128 stands for zero in the data rows.
Some points, each followed by its number:
[ 89 125 135 157 130 138 135 139 155 120 142 108] 0
[146 122 125 122 152 117 123 113 156 156 117 107] 1
[129 140 102 143 141 107 156  94 137 184 130 112] 2
[121 121 132 129  96 167 130 159 122 111 119  99] 3
[130 140 116 115 121 136 116 107 114 131 110 128] 4
[142 111 135 135 132 133 139 155 146 138 113 181] 5
[128 151 153 204 118 153 120 125 127 129 135 129] 6
[ 98 104 123 133 124 122 143 148 122 124 101 124] 7
[108 147 110 141 102 121 110 118 139 127 123 163] 8
[142 176 246 128  82  21  90 137  10 140 157 188] 9
[130 115 155 120 160 111 138 147  96 141 140 145] 10
[128 133 115 131 107 118 137 125 128 121 117 118] 11
[126 136 134 147 130 130 105 125 166 125 134 107] 12
[107 121 124 134 119 168 131 162 131 108 129 125] 13
[140 117 149 136 140 132 121  91 141 122 131 147] 14
[111 145 110 116  83 146 134 174 119  68 124 133] 15
[104 110  90 108 112 202 124 239  93  95  72 141] 16
[118 137 127 149 144 130 148 120 121 149 134 119] 17
[128 120 135 134 116 133 118 125 154 129 135 113] 18
[145 143 108 116 146 135 185 113 133 140  94 131] 19
[126 126 119 173 124 130 158 131 130 131 142  95] 20
[115 165 124 157 137 127 121  98 138 142 134  95] 21
[124 150 139 118 108 119 155 107 129 122 123 177] 22
[140 102 131 151 111 143  18 120  99 171 132 132] 23
[144  99 190  68 152  97 183 135 107 180 159 133] 24
New points follow, each followed by the numbers of its five nearest points above, looking only along the 5 directions in which the numbered points spread most, nearest first.
[149 123 132 126 123 110 119 125 121 110 190 123] >> 17 18 14 11 10
[ 86 118  94 121 119 110 127 159 134 141  92 170] >> 5 4 7 11 8
[146 122 158  85 144  79 116 130 126 167 144 131] >> 10 14 24 1 5
[122 155  84 122 131 113 147 152 161 136  89 142] >> 19 11 5 4 7
[144 131 132 148 161 142 117 128 151 122 101 117] >> 18 12 17 11 4
[129  84 151  80 169 119 134 125 100 159 134  97] >> 10 24 1 17 5
[144 142 130 124 116 136 118 133 143 105 133 136] >> 11 4 8 18 7
[134 115 109 125 111 145 148  99 124 174 127 121] >> 1 14 17 18 2
[106 128 103 111 118 135 132 132 122 131 131 117] >> 7 11 18 4 5
[ 64 144  97 153 110 119 131 143 128 107 130 135] >> 11 13 0 3 8
[117 167 100 122 128 143 137 112 112 122  82 125] >> 11 4 8 5 22
[141 111 127 130 134 147  92 116 129 140 126 142] >> 4 14 18 1 5
[132 134 113 108 159 114 111 121 124 150 120 132] >> 14 4 1 5 18
[101 168 115 143 136 126 129 128 132 143 144 137] >> 11 17 18 14 12
[114 118  91 147 154 153 120 114 130 134 104 119] >> 18 12 4 1 11
[134 151 153 138 147 142 133 160 161  87 114 190] >> 11 5 7 22 4
[131 108 120 151 130 131 149 140 162 109 112 142] >> 11 7 18 4 17
[139 131 183 133  91 147 110 135 146  85 137 137] >> 11 6 3 7 18
[ 82 148 126 139 131 134 109 111 140 128 116  96] >> 12 18 21 0 6
[115  88  97  94  78 146 128 127 142 157 113 132] >> 5 4 7 11 18
[112 142 129 126 131 142 110 136 120 103 124 133] >> 11 7 4 18 13
[173 104 144  95 172 112 169 132 124 173 137 121] >> 24 10 1 2 17
[111 191 138 130 157 135 127 125 131 136  96 140] >> 11 4 8 14 22
[137 120 130  89 151  98 133 142 128 132 155 144] >> 10 5 14 17 7
[104 181 121 144 130 126 154 112 148 135 123 129] >> 11 17 21 20 14
[ 85 123 128 136 125 118 114 136 138  89 109 127] >> 11 13 7 3 18
[132 135 139 177 154 143 145 112 151  95 112 133] >> 11 20 0 12 18
[ 85 105 131 134 143 144 128 106 127 143 139 127] >> 18 17 12 1 14
[104 106 109 129 143 115 114 132 130 107  98 138] >> 4 5 11 7 18
[118 113 117 120 149 117 121 131 127 117 125 106] >> 18 7 17 11 4
[192 112 139 169 139 142 159  91 163 139 126 136] >> 2 1 14 17 21
[126 138 134 135 127 126 156 107 117 171 124 169] >> 14 22 4 5 11
[119 100 148 131 121 143 126 139 147 132 112 140] >> 7 18 5 4 11
[129 154 116 134 109 179 133 145 143 120 118 102] >> 13 3 0 7 11
[109 185 138 119 110 140 115 138 142 119 114 102] >> 11 18 0 6 8
[113 159 122 128 161 148  92 106 177  65 139 140] >> 8 12 11 4 18
[154 142 144 134 141 141  93 114 134 107 133 124] >> 18 4 14 12 11
[126 148 127 123 136 129 123 136 147 140 126  95] >> 18 17 12 11 0
[161 122 131 150 105 117  95 115 127  92 159  97] >> 6 12 18 21 0
